One turn or mirror swaps these rows in pairs. Which row does each one swap with?
The rows were stretched afterwards, more along some directions than others.
j_755: [  0  12  19  23  18   4  20  26 -18  -9  -7 -44 -10  -5 -23 -26]
j_359: [  6  15   4   8   4  12   5   1 -12 -13 -21 -30  -2 -17 -10 -28]
j_809: [ -4  20  14 -12  14  22 -10 -32   2   6  -2  -1  30 -19  -4   2]
j_661: [-28  -6  25  -7  19   7  17   2  -8  18  11 -29  27  -7 -36 -19]
j_532: [-14 -14   1 -11  13  -8 -11 -39  13   9  -2  31  12  16  16 -19]
j_527: [ -9 -10 -14 -22  15 -15  -9 -29  10  17 -18  26  -1   5  17 -16]
j_611: [ -5 -16  -4 -12   8 -18 -15 -23  11  14 -19  25  -2  11  13  -8]
j_125: [  4  14  19  24  18   8  18  12 -22  -3 -11 -52 -17 -17 -18 -16]
j_799: [-27  -4 -25  -2 -11  -7  29  13  -5 -10   7  -2  21  -3  -4 -10]
j_511: [  3   8  29  20  12  16  37  28 -23 -12  -7 -54 -14  -9 -34 -11]
j_127: [-29   5 -23  10   4   5   5   7 -12 -20  -8  -5   9 -14   5  -7]
j_314: [-19  -9   0 -20  11 -11 -24 -40  26  16  -8  33  12  11  29 -17]
j_864: [-20   2  23  -4  23   4  11   5  -7  13  13 -19  31  -4 -33  -6]
j_740: [-40  -2 -27  -8  -6 -10   0   8   1  -5  -1  -2  27   1  14 -21]
j_645: [-24   0 -33   3  -5  -7  15  15  -3  -7 -11  -2  12  -8  11 -17]
j_566: [-16  -1 -18  -3 -19 -15   1   8  -3 -13   5  12  16  -8   8   0]
j_964: [-15 -12   4 -15  10 -16 -24 -31   4  10 -19  27   5   5  21 -12]
j_827: [ 17  16  17  21   2   9  12  15  -9   4  -8 -47 -22 -11  -8 -10]
j_131: [  7  -2  23   4   8  15  11  -8  -1  12  15 -10   9 -18 -33   4]
j_643: [-36  -4 -14   2 -10  -9   3  15   0  -8   2  -4  20  -5  11 -22]
j_895: [ -4  -6   1 -19   2 -18 -27 -33  13   8 -15  37   0  10  29 -13]
j_552: [-25  -5 -16  -4 -10  -6  17  15   6 -14  11   6  15  -2   7 -12]
j_725: [-21 -11  -3 -12  12 -10 -12 -27   2   5 -18  29   0   1  14 -17]
j_110: [-17   7 -28   2 -12   1  -1   9   4  -7 -12  -1   4 -10  16 -16]
j_612: [  1  20  27  14   0  10  11  12 -19  -6  -9 -45 -17  -8 -19 -19]
j_266: [  1  11  19 -16  14   2  -8 -15 -16  11   1 -10   4 -27 -26  12]
j_253: [  1   1  22   1  17  14   3   1 -16  11  18 -13   8 -12 -43   0]
j_913: [ 16  17  16  19  10  13   7  17 -22  -7   2 -44 -15  -1 -22 -17]
j_72: [ 14  13  28  26  15  16  22  27 -10  -5  -1 -52 -22  -7 -23  -7]
j_816: [-45 -16 -10 -27  18  -3 -22 -23  16  12 -17  21  22  15  16 -40]
j_277: [-13  -1  24  -7  26  14   7   9   3  27   0 -30  12  -9 -29  -8]
j_238: [  4   9   9 -11  14   1   4 -22 -20   4   7  -5  20 -24 -30   1]
j_215: [-22  -2 -31  -7  -9  -7  11   6  -6 -16  -4  -1  16 -12  14 -18]
j_52: [-27 -14 -12 -30  10  -9  -5 -30  11  12 -13  36  25  11  18 -19]
j_764: [ 24  12  12   7   3   7   5  -3  -6  -6  -6 -35 -12  -3  -4 -17]
j_497: [-22  -7 -33   5  -5 -14   7  13  -2 -11   8  -3  16  -6   3 -20]
j_853: [ 12  21  16  21  12  18  21  18 -18 -17  -3 -43 -13 -15 -17 -12]
j_904: [  5  25  10  16   6  11   8  -2 -10  -2  -4 -38   1  -8  -7 -28]
j_25: [-12  -4  21  -9  19   9   1  -4  -1  20   3 -16  22  -3 -33 -11]
j_311: [-10  -6  -7 -34   3  -5 -19 -44   6   3 -16  42  15   2  19  -4]
j_897: [-21 -13  -2 -15   9  -4 -17 -37  16  22 -18  28  15   9  21 -19]
j_784: [  0  -9  29 -14   8   3  15  -9 -10  15   9 -10  10 -12 -35   2]
j_561: [-17  -6 -22   3 -13 -17  13   8  -8 -21  -2  -1   8 -11   2 -11]
j_729: [ -7 -12  32  -4  19   8  18  14  -3  15  12 -26  10  -2 -45  -5]

j_764 swaps with j_131
j_864 swaps with j_755
j_215 swaps with j_897
j_127 swaps with j_816

One turn or mirror swaps these rows in pairs. Which row does each one swap with?
The rows were stretched afterwards, more along some directions than others.
j_540: [-29 -11  41 -12   2  -6  10  18   3  30   4 -20   3 -31 -12   5  -7 -19]
j_300: [ -4   2  32  -6   0  11  17  17  -2  43   9  -1 -14 -39 -10   7  -2 -34]
j_447: [ 22  15 -45   0 -34  -2 -20  -3  -7 -13   3  26  -2  29   1 -10 -16  54]
j_681: [ 13   1 -65   1 -29  17 -25 -14 -14 -32   0  15  -3  49   6  -7 -20  66]
j_355: [ 35  13 -26 -23 -26 -19   4  21   8   1  -2   4  21 -11 -12  18  39   9]
j_44: [-20   0 -12   1   5  16  -4 -28 -25  -3  25   1 -11 -12  -2   7 -30  19]
j_155: [ 31   6 -39  -9 -38  45 -15  14 -20 -23  15  31 -10  38  22 -14 -22  15]
j_804: [ -6  -3 -66   7 -24   8 -31  -8 -12 -28   1  13  -4  39  18  -1 -26  64]
j_694: [ -2 -21   6 -63 -26  23 -14  11   3 -15  28 -13  28 -17   7  -3  26   2]
j_91: [ 18  -7 -33  -2  -3  -9 -24  48 -19  10 -14  -8   0   7 -13   8   7  10]
j_718: [-14 -21 -38 -19   2 -11 -21   7 -43 -13   3 -21  19   3 -18   8 -12  11]
j_779: [ 28 -12 -10 -49 -15  29 -18  29 -28  -6  24 -13  15 -33 -15   3  43 -18]
j_887: [ 18  27 -30  13   6   0  10 -17  -6  14  21  12 -18 -34   0  31   1   6]
j_439: [ 28 -10 -40 -11   6  30 -15   3   8  -2  29   2 -42  17   8  11 -31  33]
j_343: [ 17   3 -47  -2 -40  40 -18  -2 -22 -26   1  28  -4  49  19 -12 -25  43]
j_221: [ 41  17 -25 -21 -26 -14   7  23   7   9   0  12  15 -14 -17   9  38  11]
j_609: [  5   5 -67  10 -18   9 -29 -14  -1 -34   3   6   0  45   7  -2 -22  73]
j_419: [ 43   1  -8 -37   1  15 -13  28 -16   8  24  -9   6 -39 -21   9  42 -17]
j_22: [ 51   6 -15 -32  17  32  -5  25  -4  17  40  -1 -31 -40  -5  17  15 -27]
j_664: [ 37   5 -27 -35  -1  15  -9  25 -25  -3  22  -6   1 -44 -16  13  40 -11]
j_243: [  9   5 -22   5  12   5 -13  29  -2  19 -11  -9 -26 -13 -22  -7   3  24]
j_411: [  2 -12   8 -61 -18  37 -11   9   6 -13  37 -12  15 -18  -1 -15  21  -7]
j_881: [ 18  -3 -24  -2   5  15 -22  43  -8  15  -5  -5 -28  -6  -8   2   5   4]
j_571: [ -8  -4  49  -8  -3   5  14  16   7  41   7  -5  -3 -31  -8   6  -5 -29]
j_554: [ 26  -3 -16 -35 -28 -10  -3  16   9  -5  -1  -9  31  -7 -13   9  35  16]
j_459: [-33  -5  -1  -8   0  17 -15 -27 -25  -5  28 -10   5 -10  -4  -4 -28  17]
j_977: [  1  28 -30  11   4  -1  13 -28 -22   6  14  11 -12 -26 -10  19  -8  32]
j_592: [-55 -14  -1   4   3 -35 -11  10  -4  13 -25 -35  34 -19 -25   3   5  34]
j_687: [  5   8 -77  10 -29   7 -22   4 -20 -30  -6  21  -4  35  12  -3 -24  50]
j_31: [-14   5 -11  -3   8  21  -2 -28 -22  -4  33  -1 -15 -11   0  -5 -26  11]
j_436: [ 19  11 -12   2 -32  17 -13  11  -4   1   6  26  -3  34   6 -18 -19  20]
j_121: [-14 -11 -24 -42 -17  -7 -21  15 -30 -20  -8 -26  47 -19 -28  -9  49  30]
j_75: [ 10  10 -12  21   3  21  10 -21 -18   6  23   1 -25  -9   1  15 -22   2]
j_517: [-21 -19   0 -25   5  44 -17  16  -3  -1  14 -13 -19 -18   7 -11  -6  11]
j_503: [ 20  -3 -10   0  -5  21 -18  37 -10  17  -8  -4 -23   3 -11 -10   2  15]
j_735: [-53 -14   1   1  10 -25  -3  13  -5   6 -22 -33  20 -13 -13   1  -4  22]
j_342: [ 11  36 -27  25   7 -16  16 -22 -13  25   6   7 -15 -33 -18  24   0  34]
j_241: [-19 -17   7 -41  -4  58 -16   6   2  -3  33 -11 -18 -19  11 -17  -7  -7]
j_360: [  9  20  11   4   0  18  14 -30 -10  22  33   3 -15 -24 -16   0 -13  15]
j_626: [-32  -6 -24 -14 -10 -37 -17   9 -18 -12 -21 -29  56 -14 -34  -4  33  50]

j_447 swaps with j_75
j_436 swaps with j_887
j_881 swaps with j_419
j_439 swaps with j_718

